Each path below is one point turned by a fixed rotation once a step. After each direction that follows a path, write how fast that rotation turns it, in degrees per step (0 if it stays still).
Each turn is a multiple of 5 degrees from 10 to 175, or 0.
Each row of a path follows its step; steps can be skipped.
Path 1:
step 10: [-17  -3   0  -6  -3 -11   7  -4 -28  -4  23  14 -12  -2   6  20 -11   4
   9 -23  -9   0  14   5   6  -1  18  10  -7  -2 -13  15   9  -1  -5  15
 -15  -6 -11   7 -10  -2 -10   0  -8   4 -10  -5 -21]
step 14: [ -8  -6   6 -31 -19  -2 -26   3  -1  -4   7  -3  -9  -8  13   1  -7   9
   8   0   2  -1 -12   3  -4  -2  -4  10 -12 -24   5  13  -1  -9 -21  16
  12  -5  17   2 -25  13  -6   8  -5  -3 -16   0   3]
step 15: [-19  14   3  -5 -16 -17  -1 -22  -6 -18  -1   4   5 -18   1  20   5   0
   9   7  -4 -18  -1 -13  -4   0  17  10  -2   1 -20   6  13 -19   6   9
   4  -5  -2 -12  -9   9  -9   1   0 -13 -12 -24   1]
step 19: [-18   0   3   1 -15  -5  -6  -1 -16   5   2  -6 -22 -11  -5   0   8   9
  16  -7 -12 -10   5 -16  14   2   2   7   4 -14   1  17  -2   1 -13  -8
  11  11   3 -10 -13  -8 -25  21 -17  27 -12   1   0]
step 20: [-11  -6 -10 -20 -13 -26 -10  -9  -3  -7   4   0  -5   1  -9   7   9  -2
  -5  16 -10  -1  -7 -12  14 -30   1   1 -11 -26  -4  16  -9 -17  10   7
   4  -3   2  16 -17  -3   1  16   3  -4  -3 -10  -8]
step 24: [ -7  20   4 -15 -30  -9   6 -15 -22  -7   4  12   6  -9 -27   0   6   4
   3  -4  -7 -15  -7  -6 -13  -7   6   6  -1  -3 -10  11 -17   7 -11   0
  20  12  14  -8   4  10  -8   7 -11  -1  10  13   2]
step 28: [-25  -4 -24  12  -4 -17 -15  -9 -27  -4 -10   2   2   3  -4   4   1  -3
   3 -12  -1  -4  23  -9   9 -12   6  19   2 -23 -22   4 -14  -9   5   4
  13 -15  -5  -6   0  -1   2   7  -2   2 -12  -1   1]
Speeds:
[-1 -1  0 -2 -2 -5 -2  0 -4  2  2 -5  0  2 -5 -2 -1 -4 -2 -6 -3 -5 -6  4
  4  5 -3 -1  2  2  1 -2 -3  4 -1  1 -3  3 -3 -2  4  1 -2 -1  2  2  6  0
  5]	60
[ 0  4  0  2  2 -1  2 -4 -4  0 -1 -2  3  0 -2 -1  0  5 -3  4 -2 -3  1 -6
  5 -4 -7  5  1 -2  3  4 -5  1  5 -4  4  3 -1  3  5  1  1 -3  0 -4  1  0
  0]	90
[-5 -2  0  1 -3 -2 -3 -3  3  5 -3 -1  0 -3 -4  1  5 -1  8  1 -2 -2  3  0
  1 -3  5  2 -8  0  1  3  0  0 -2 -3 -4  2 -2 -2  7  1  3 -1  0 -1 -2  2
  2]	85
[ 0  5  1 -2  0  2 -2  0 -1  0  1  0  3 -4 -3  3 -1  0  1  3  0 -3 -1  6
 -3  2  1  0  3  4 -2  0  2  2 -5 -6  3  4  2 -1 -3  9  2 -5  2 -6  0 -4
 -4]	45
Path 2:
step 0: [-12  -3  -8   2   8  -3 -11 -11 -18  -6  19 -20   2  -1 -22  -4 -16  -4
  -3   1  22 -15  10  19  -2   7   6  11 -16  -5 -10   6   0  -1  13  -2
   5  13   3 -10  -9   7   0 -17  17   2  14 -11   8]
step 7: [ 12 -11  -3  -6  19   7  -6  -2  -6   2   1  -7   5 -19 -13   8   0  14
   3  -8 -13  -2   2 -19  24  -6   7  -6  -2  10  -4  -6   1  20 -31  -2
 -11  -8 -14 -14   8   7  17   1  -3  -9   3 -12  11]
step 11: [ 13  -9   0   2   0  -7 -17  18  -6  -5  -3  22  -1   7   9  -2  -5 -14
  12 -11   0   0  -5   3  -7  15  -2 -13  13  10  11 -20   9  -9  -3  -1
  17   0 -12   6 -11 -17 -11  -7  15  13 -12 -23   1]
step 16: [  4 -12  -1   9  -3   3 -19  -7   4   3  12  -6   7 -15  -3   3 -10   6
  11   1  -6   7 -14  18  21  14 -17  13  10 -13 -11  -1  12 -13  11   3
  -9  -8 -13  11 -13  -5   0 -11  18   9   3 -17  19]
step 24: [  9  14 -14  -4  -3 -14   4  -2 -10   5 -11   3   8  -5 -15  22 -32  -9
  -1   5   4  -4   1 -10  26  12  14  -4  -6  -7  12 -16   4  -3   1   2
   6   9  -3  -4  -7  -4 -16   5   8 -18 -13   6   7]
step 25: [ 20 -12 -13 -17   6   6  15  10  -9  -4   8  -2  -4  12  13   4  13  10
   0 -15  -8  -4  -6 -13  10 -18 -14 -16   8   4 -22  -4   6 -17   8  -3
  -8  17  -5  12  -4  23   1   7   6  -6  -3  -1  12]
step 28: [ 10   2  18  26   4   9 -12  22  -9   0  10 -11  11  -3 -17   2   7  12
  11  13  -5   5   0   0 -10  11   3 -22  -5   9 -16   3  -2 -12 -11   6
 -23   8 -10   0  -7  -8  -8   3  -4  14 -11   3  -9]
Speeds:
[ 0  1  1 -1  6  4  2  0 -4  1  0 -5 -7  2 -2  5  0  2 -1  0  4  1  6  1
  3  0 -4  5  0 -7 -1 -3 -1 -3 -2  1  4 -7 -1  1 -1 -1  2  4  3 -3 -2  0
  4]	45
[-3  3  1  0  6  0 -3  1  1 -1  0  1  0  0  5 -4  3 -5 -1 -2  1  6 -1 -1
  0 -6 -6  0  3  1  3 -1  2  4  3  0 -2  6  3  3 -4 -3  0 -1  4 -6 -5 -2
  3]	155
[ 3  0 -3  2 -5  4 -2 -5  2 -5 -1 -1 -2  1  6  1  2  3  4  4  3 -2  5  4
  1 -3 -3 -3  0  0  0  2 -3  5  6  5 -1 -2 -2  1  0 -2 -4 -1  3  2  1 -6
 -4]	65
[ 3  4  2 -7 -1  1  1 -4 -3 -4  1 -2 -4 -2  2  0 -1  3  6 -1  0 -3 -6 -3
  1  2  4 -3  0  3 -2  1 -3 -3 -4  3  0  3  4 -2 -2 -1 -1  3 -1 -9 -2 -2
  0]	20
[-4  2  3  0 -2 -3 -2  0 -1  4 -2  1 -1  2  4  2 -2 -2 -1 -4 -1 -3 -1  5
  2  9 -4 -1 -3  1 -1  2  6 -1  3  6  5  2 -4 -4  4  3  2 -3  5 -4 -1  0
 -1]	135
[ 0 -1 -4 -5  4 -4  2  4 -4 -3  0  3 -1 -1  1 -2  2 -1  0 -1  6 -3  2 -1
  6 -2  0 -6 -8 -1  3  0  2  4 -1  0 -2 -2  0  3  2  6 -1 -2 -3 -1  5  1
  3]	60
[-2 -4 -6  7  4 -4 -4  0 -5  1  5 -1 -4  0 -4 -1  2  4  0  5 -3 -4 -4  1
  1 -2 -4 -1 -1  3  2  4 -1 -3 -1 -1 -3  0  0 -6  3 -2  1 -1  0 -3 -3 -4
  2]	155
Path 3:
step 0: [-11   1  -4  15   3   8   0   4   1 -11 -13  -6   6  -2   7  12   0  -2
  -6 -14   3   3  -4  14  -8 -11  -4 -24  11 -14 -15  10  10   1  21   0
 -11 -12   2  21  13 -25 -16  -4  -9  -8 -12  -4 -17]
step 4: [-10  -4  14  14   1   0  -9  -4 -17   2   0  -5   3  -9   7  21 -15  -2
  10 -10 -24  -5  15   5   5   6   1  -1 -13   0   7  20  16   9   4   0
  -3  -2 -10  -1   5 -28  10 -12  -3   3  14  -5 -25]
step 13: [ -7   9  -3  14   8 -12 -12   9   9  -9 -23  -2  11  -4 -12  12   0 -14
   2 -18  15   7 -16  -4  19  20   4  -9   6   2   2   3  -1 -13   7 -10
  -5   5  -9  24  11  -5   2 -16   2   8   8  10  18]
step 15: [ 13   4 -10   8 -24   0 -20   1 -11 -12   4 -19   5   5   0   5  -9   0
   3 -18  13  19   6  -1   0   7  10 -24 -17 -11 -11   5  16   9   2 -11
  -4 -11  -9   4   8   0   8 -15   0  -5  -8 -20   4]
step 17: [-20  -9  13  11  -5  -4 -10 -13  -8  -1  -8  -4  23  -8 -20   9  -5   3
  -1  13  10  10 -12   2  -1   9 -15 -13   3  -8  -4   7  13   5  20 -13
  -2  -9 -15   8   3  13   2  -5 -23   6  15  -3 -14]
step 20: [  2   2  19  -3  -4  -2 -16   1  12  -7  -1  15   2   1  -4  31  -8   0
   1 -17   8  14  -2   5 -13  -1  -1 -13  -2  -8   4   7  21   9   1 -20
 -11 -21 -20   7  -4 -22   8 -11   2   7  10   7  -1]
step 28: [ -2   1  17  -7   8 -14 -11 -17  -2   7  11   2  -4   4   7   1 -19   2
   1 -15 -10  23  -4 -17  16   3   6   8   3   6  -5   0  11   3  12  -6
 -13  -4 -10  17  16 -10  -8 -28 -20   3   3  -5  13]
Speeds:
[-2 -2 -1 -3  4  0  0  6  2 -8 -6  0  3  1 -5  3  3  2  3  0 -2 -7 -3 -3
  1  0 -3 -1  6 -1  2  0  0  2  1 -3  1 -3  0 -3 -4 -6 -2 -1  1  4  0 -1
 -2]	110
[-2  2  3  2 -1 -1 -3 -1  6 -1 -2  3 -4 -3 -1  1 -4 -1 -6 -3  5  0 -6  0
  1  0  0  6 -1  3 -2 -1  2 -1  1 -1 -1  3  2 -4 -8 -1  0 -1 -7 -1  5 -2
  2]	95
[ 3 -2 -3  2  1  5  5 -3  0  1 -5 -2  0 -1  3  0  1 -1 -3  1  1 -3  3 -3
 -2  0  3 -3  5 -3 -3  2  1 -1  3 -4  2 -6  0 -1 -3  8 -1  3 -7 -1  0 -5
 -2]	45
[-3 -4  4 -1 -4 -2 -4  3  6  0 -5  1  0 -1  1 -2 -1 -3  2  2 -2 -1  3 -4
  0  0  0  5 -1 -1  1 -6  0  2  5 -2  2 -4 -1  1  5  5  0  0 -3  0 -1  8
  3]	95
[ 6  0  2  1 -2  3 -1  1  0  3  0  1  1  5 -7 -2  0 -1 -2  0  4 -1  0  3
 -2 -6  0 -5 -3  3  1 -2 -1 -1  4 -3 -1 -6  7  4 -1 -2 -2 -7  0  4 -1  1
  3]	145
[-1  1  1 -4 -3  1 -2  1  5  2  1 -2 -3 -1 -1  6  1  1 -2 -3  0  2  3 -2
 -2  2  7 -2  2 -4  1  0 -3  0 -3  1  6 -3 -2  3 -7 -1  5 -1  6  1 -2  0
  6]	60
